In the rows, 128 means zero.
Rotation paths and how fast each direction turns (degrees per step)
Each turn is a multiple of 5 degrees from 10 to 175, or 0.
Path 1:
102; 121; 128; 155; 85; 121; 127; 158; 140
174; 130; 122; 150; 110; 157; 120; 153; 134
153; 129; 110; 92; 108; 153; 156; 109; 138
106; 136; 133; 84; 156; 152; 113; 129; 146
97; 158; 96; 126; 151; 112; 126; 146; 110
96; 129; 125; 177; 126; 129; 153; 143; 145
156; 131; 117; 173; 128; 156; 114; 106; 135
131; 132; 123; 110; 93; 147; 129; 79; 121
110; 154; 161; 95; 120; 145; 98; 133; 127
128; 176; 120; 121; 121; 98; 132; 160; 118
Speeds:
110; 135; 134; 135; 122; 123; 126; 155; 108 : 80
136; 145; 145; 102; 133; 138; 140; 128; 118 : 65
116; 139; 139; 147; 137; 131; 129; 103; 115 : 40
Path 2:
88; 124; 140; 142; 107; 150; 91; 145; 106
93; 109; 127; 107; 167; 124; 114; 160; 108
135; 81; 147; 114; 143; 123; 89; 112; 116
130; 108; 91; 92; 145; 158; 120; 100; 126
124; 122; 88; 160; 116; 142; 91; 105; 115
84; 126; 81; 126; 129; 97; 126; 129; 120
94; 111; 146; 129; 104; 98; 114; 101; 98
77; 112; 138; 103; 135; 155; 146; 110; 119
113; 105; 143; 164; 154; 163; 112; 116; 101
116; 89; 101; 139; 176; 121; 134; 127; 139
Speeds:
116; 132; 111; 107; 141; 131; 148; 137; 138 : 175
Path 3:
140; 97; 126; 135; 129; 106; 78; 140; 117
114; 99; 91; 105; 128; 117; 104; 116; 106
131; 76; 129; 97; 105; 123; 128; 107; 134
157; 114; 112; 104; 83; 145; 120; 137; 124
162; 148; 112; 91; 111; 114; 128; 98; 134
157; 138; 142; 112; 113; 105; 94; 131; 162
116; 151; 115; 99; 124; 112; 82; 144; 128
103; 122; 154; 87; 133; 101; 108; 120; 121
128; 104; 157; 110; 107; 121; 102; 149; 98
148; 119; 121; 108; 121; 114; 117; 118; 72
Speeds:
133; 110; 155; 132; 130; 119; 132; 120; 148 : 135
162; 143; 128; 142; 132; 120; 127; 122; 123 : 65
Path 4:
109; 141; 122; 128; 76; 104; 143; 121; 149
100; 156; 132; 138; 92; 112; 148; 115; 155
91; 151; 145; 142; 105; 125; 161; 124; 149
89; 137; 152; 128; 99; 133; 163; 142; 140
93; 131; 151; 112; 90; 122; 147; 152; 138
91; 142; 144; 110; 88; 109; 123; 148; 141
83; 156; 143; 126; 103; 107; 113; 137; 144
72; 154; 145; 144; 118; 119; 121; 134; 140
68; 133; 144; 147; 118; 132; 129; 144; 129
74; 115; 136; 137; 103; 131; 126; 155; 120
Speeds:
135; 144; 119; 124; 121; 106; 106; 117; 138 : 65
119; 139; 104; 104; 139; 140; 133; 123; 123 : 0
110; 127; 136; 127; 143; 129; 101; 144; 119 : 20
Path 5:
135; 160; 110; 143; 92; 164; 113; 87; 112
128; 185; 131; 136; 97; 132; 95; 143; 153
89; 128; 141; 119; 131; 130; 63; 132; 146
93; 126; 112; 176; 165; 114; 102; 142; 126
90; 131; 83; 145; 128; 138; 130; 114; 81
100; 172; 120; 146; 89; 138; 159; 149; 109
88; 142; 137; 87; 106; 158; 123; 165; 136
83; 107; 144; 140; 149; 142; 137; 162; 172
106; 82; 77; 130; 147; 142; 140; 136; 138
129; 101; 102; 166; 86; 138; 168; 127; 121
Speeds:
160; 123; 129; 136; 123; 135; 112; 116; 138 : 25
133; 108; 120; 145; 124; 116; 126; 133; 101 : 70
132; 139; 124; 119; 92; 114; 130; 131; 128 : 80
143; 129; 143; 111; 141; 106; 140; 117; 121 : 0
Path 6:
171; 113; 97; 141; 152; 142; 113; 131; 129
101; 166; 130; 137; 167; 121; 120; 113; 145
104; 115; 106; 126; 113; 134; 126; 95; 84
163; 115; 127; 134; 153; 102; 166; 117; 127
135; 132; 86; 129; 144; 122; 88; 126; 153
96; 151; 127; 140; 163; 153; 142; 122; 105
138; 122; 126; 114; 111; 107; 135; 73; 111
154; 100; 106; 163; 155; 111; 129; 141; 123
106; 157; 98; 104; 155; 122; 124; 124; 154
125; 130; 120; 135; 134; 168; 124; 97; 87
Speeds:
126; 140; 146; 130; 147; 119; 154; 133; 136 : 160
113; 125; 147; 139; 115; 120; 130; 109; 108 : 95
Path 7:
136; 156; 133; 133; 147; 91; 158; 101; 156
157; 105; 138; 114; 134; 118; 179; 104; 119
117; 140; 125; 134; 140; 90; 159; 94; 157
170; 124; 144; 118; 144; 115; 173; 108; 118
111; 122; 120; 127; 129; 95; 169; 98; 156
168; 140; 147; 129; 152; 109; 162; 98; 122
124; 111; 118; 115; 126; 100; 181; 112; 151
150; 145; 144; 139; 154; 104; 154; 84; 126
144; 115; 121; 108; 127; 103; 185; 124; 149
128; 132; 142; 141; 149; 107; 156; 75; 131
Speeds:
114; 99; 123; 117; 114; 138; 142; 129; 128 : 155
Path 8:
143; 133; 144; 112; 127; 126; 97; 77; 137
147; 127; 124; 159; 123; 165; 137; 90; 116
135; 110; 139; 168; 169; 134; 101; 129; 124
120; 137; 100; 119; 160; 121; 92; 97; 124
128; 163; 121; 150; 116; 142; 114; 110; 84
117; 119; 170; 157; 122; 128; 92; 114; 119
119; 93; 123; 118; 135; 142; 111; 77; 121
163; 123; 121; 141; 148; 147; 127; 115; 84
158; 143; 150; 143; 154; 118; 88; 116; 133
121; 148; 111; 141; 129; 143; 110; 76; 143
Speeds:
136; 136; 123; 143; 120; 143; 147; 137; 104 : 125
118; 147; 108; 147; 143; 128; 124; 135; 143 : 55
124; 140; 144; 141; 104; 135; 130; 116; 145 : 85
Path 9:
160; 96; 124; 104; 147; 112; 148; 141; 92
133; 163; 123; 105; 145; 91; 107; 159; 136
127; 101; 101; 114; 100; 97; 96; 113; 110
140; 176; 147; 136; 118; 112; 112; 90; 114
112; 110; 114; 142; 141; 131; 110; 80; 163
124; 124; 155; 109; 144; 147; 166; 87; 109
97; 139; 111; 128; 184; 133; 136; 140; 140
101; 101; 115; 106; 117; 104; 167; 142; 107
137; 174; 91; 142; 131; 110; 141; 149; 107
139; 106; 110; 152; 104; 80; 132; 124; 151
Speeds:
133; 115; 139; 109; 156; 139; 134; 135; 133 : 60
Path 10:
145; 140; 140; 134; 112; 129; 66; 132; 153
117; 133; 132; 136; 121; 144; 80; 135; 79
107; 152; 177; 130; 119; 99; 100; 140; 122
147; 135; 130; 143; 95; 123; 69; 136; 142
120; 132; 151; 137; 128; 150; 84; 122; 82
106; 156; 162; 121; 125; 97; 91; 153; 129
145; 128; 132; 149; 82; 119; 78; 133; 126
123; 140; 164; 134; 138; 151; 81; 115; 98
104; 154; 140; 119; 125; 100; 85; 164; 125
141; 126; 147; 155; 79; 117; 91; 124; 113
Speeds:
126; 129; 137; 134; 106; 101; 141; 133; 138 : 115
132; 116; 103; 138; 108; 130; 127; 134; 108 : 135
Path 11:
135; 122; 107; 175; 110; 161; 119; 106; 101
122; 169; 145; 143; 143; 163; 159; 101; 140
118; 120; 129; 186; 166; 114; 143; 135; 126
137; 115; 99; 166; 115; 176; 127; 109; 125
117; 180; 155; 155; 138; 155; 139; 114; 136
118; 116; 121; 177; 163; 114; 154; 114; 104
141; 116; 103; 161; 127; 180; 136; 117; 152
110; 174; 156; 173; 129; 144; 122; 127; 125
122; 117; 115; 161; 157; 130; 157; 93; 96
143; 127; 115; 162; 141; 169; 146; 130; 169
Speeds:
112; 108; 114; 120; 115; 140; 140; 115; 115 : 135
124; 153; 140; 121; 115; 134; 119; 113; 110 : 110
Path 12:
112; 168; 109; 120; 170; 116; 125; 118; 141
126; 153; 147; 120; 109; 162; 94; 107; 149
161; 117; 132; 89; 143; 139; 152; 100; 142
129; 105; 154; 103; 153; 119; 92; 153; 139
156; 168; 109; 133; 169; 127; 115; 136; 122
142; 163; 168; 131; 106; 138; 120; 133; 159
153; 136; 138; 81; 127; 145; 161; 133; 111
134; 109; 120; 102; 124; 120; 106; 178; 151
164; 142; 111; 155; 149; 153; 124; 156; 113
129; 148; 161; 153; 119; 128; 157; 154; 161
Speeds:
112; 162; 138; 129; 119; 127; 136; 122; 126 : 80
115; 119; 149; 133; 113; 130; 105; 138; 139 : 170
149; 131; 129; 150; 116; 143; 129; 113; 140 : 100
116; 121; 117; 144; 116; 138; 148; 149; 124 : 20
Path 13:
122; 110; 104; 133; 127; 148; 71; 119; 174
86; 130; 81; 133; 141; 164; 137; 131; 164
85; 113; 137; 126; 143; 129; 114; 176; 170
105; 127; 113; 169; 105; 104; 119; 131; 184
87; 92; 105; 129; 79; 139; 144; 144; 145
103; 101; 128; 109; 99; 136; 74; 126; 164
91; 148; 87; 123; 119; 152; 114; 99; 169
66; 131; 128; 100; 133; 144; 128; 163; 157
97; 152; 139; 144; 115; 98; 104; 142; 184
87; 137; 108; 139; 69; 122; 154; 134; 151
Speeds:
124; 111; 149; 111; 132; 128; 117; 150; 121 : 135
Path 14:
150; 152; 99; 136; 110; 118; 157; 155; 137
156; 168; 110; 112; 130; 120; 121; 158; 142
137; 150; 109; 131; 122; 121; 95; 140; 171
126; 136; 102; 137; 101; 100; 127; 123; 168
163; 136; 112; 118; 104; 96; 150; 127; 147
184; 137; 118; 130; 118; 128; 127; 149; 149
144; 147; 101; 153; 117; 140; 122; 162; 154
120; 166; 92; 130; 116; 111; 134; 148; 151
146; 159; 113; 102; 121; 95; 117; 129; 153
161; 127; 122; 130; 111; 112; 106; 126; 170
Speeds:
120; 119; 133; 118; 121; 107; 117; 103; 142 : 65
144; 120; 140; 132; 137; 143; 100; 131; 139 : 100
Path 15:
132; 107; 131; 162; 106; 143; 96; 115; 147
144; 131; 107; 157; 109; 131; 95; 98; 140
143; 145; 100; 140; 91; 111; 113; 100; 125
130; 127; 117; 130; 75; 105; 132; 112; 117
123; 94; 132; 130; 79; 118; 138; 115; 126
130; 81; 131; 140; 100; 137; 128; 110; 143
149; 93; 107; 147; 116; 138; 115; 109; 155
160; 122; 91; 146; 108; 120; 112; 123; 151
150; 135; 105; 142; 86; 104; 116; 139; 137
129; 125; 133; 144; 72; 110; 116; 141; 126
Speeds:
114; 136; 132; 123; 123; 128; 133; 96; 111 : 40
Path 16:
136; 109; 142; 157; 162; 146; 125; 85; 103
144; 124; 148; 160; 176; 119; 108; 105; 121
135; 140; 167; 143; 168; 110; 100; 113; 150
120; 140; 172; 122; 142; 124; 109; 100; 165
114; 132; 157; 122; 127; 147; 125; 77; 158
120; 122; 136; 140; 141; 161; 135; 69; 133
128; 124; 129; 158; 169; 153; 129; 89; 115
130; 131; 150; 157; 183; 132; 112; 113; 117
127; 132; 180; 139; 165; 115; 102; 119; 135
127; 128; 181; 125; 136; 116; 107; 96; 153
Speeds:
148; 126; 100; 145; 137; 124; 129; 117; 126 : 65
Path 17:
143; 180; 131; 143; 109; 114; 133; 102; 128
97; 89; 136; 119; 111; 108; 133; 133; 163
134; 156; 149; 132; 119; 103; 134; 114; 79
93; 133; 115; 120; 102; 136; 138; 109; 171
147; 125; 159; 126; 123; 73; 129; 140; 114
83; 132; 130; 142; 105; 152; 140; 95; 119
141; 147; 119; 94; 118; 79; 134; 135; 144
107; 119; 175; 164; 103; 137; 128; 118; 131
112; 134; 95; 103; 127; 90; 148; 107; 111
127; 151; 166; 128; 86; 134; 115; 138; 150
Speeds:
146; 134; 143; 119; 124; 126; 101; 113; 119 : 160
138; 112; 143; 146; 133; 114; 123; 134; 150 : 125
121; 145; 151; 141; 150; 135; 137; 124; 121 : 145
Path 18:
138; 103; 126; 85; 148; 132; 107; 142; 109
108; 122; 146; 96; 130; 148; 154; 162; 120
138; 130; 129; 98; 160; 120; 107; 163; 115
124; 144; 160; 118; 128; 152; 141; 173; 119
162; 126; 143; 121; 149; 113; 107; 168; 123
147; 128; 167; 128; 107; 159; 129; 158; 119
169; 94; 137; 118; 130; 115; 120; 159; 131
140; 104; 155; 108; 105; 164; 128; 137; 112
144; 84; 126; 97; 134; 116; 134; 154; 130
121; 113; 142; 87; 127; 162; 123; 140; 103
Speeds:
113; 157; 129; 126; 148; 124; 127; 143; 126 : 40
146; 143; 133; 118; 131; 118; 148; 108; 119 : 0
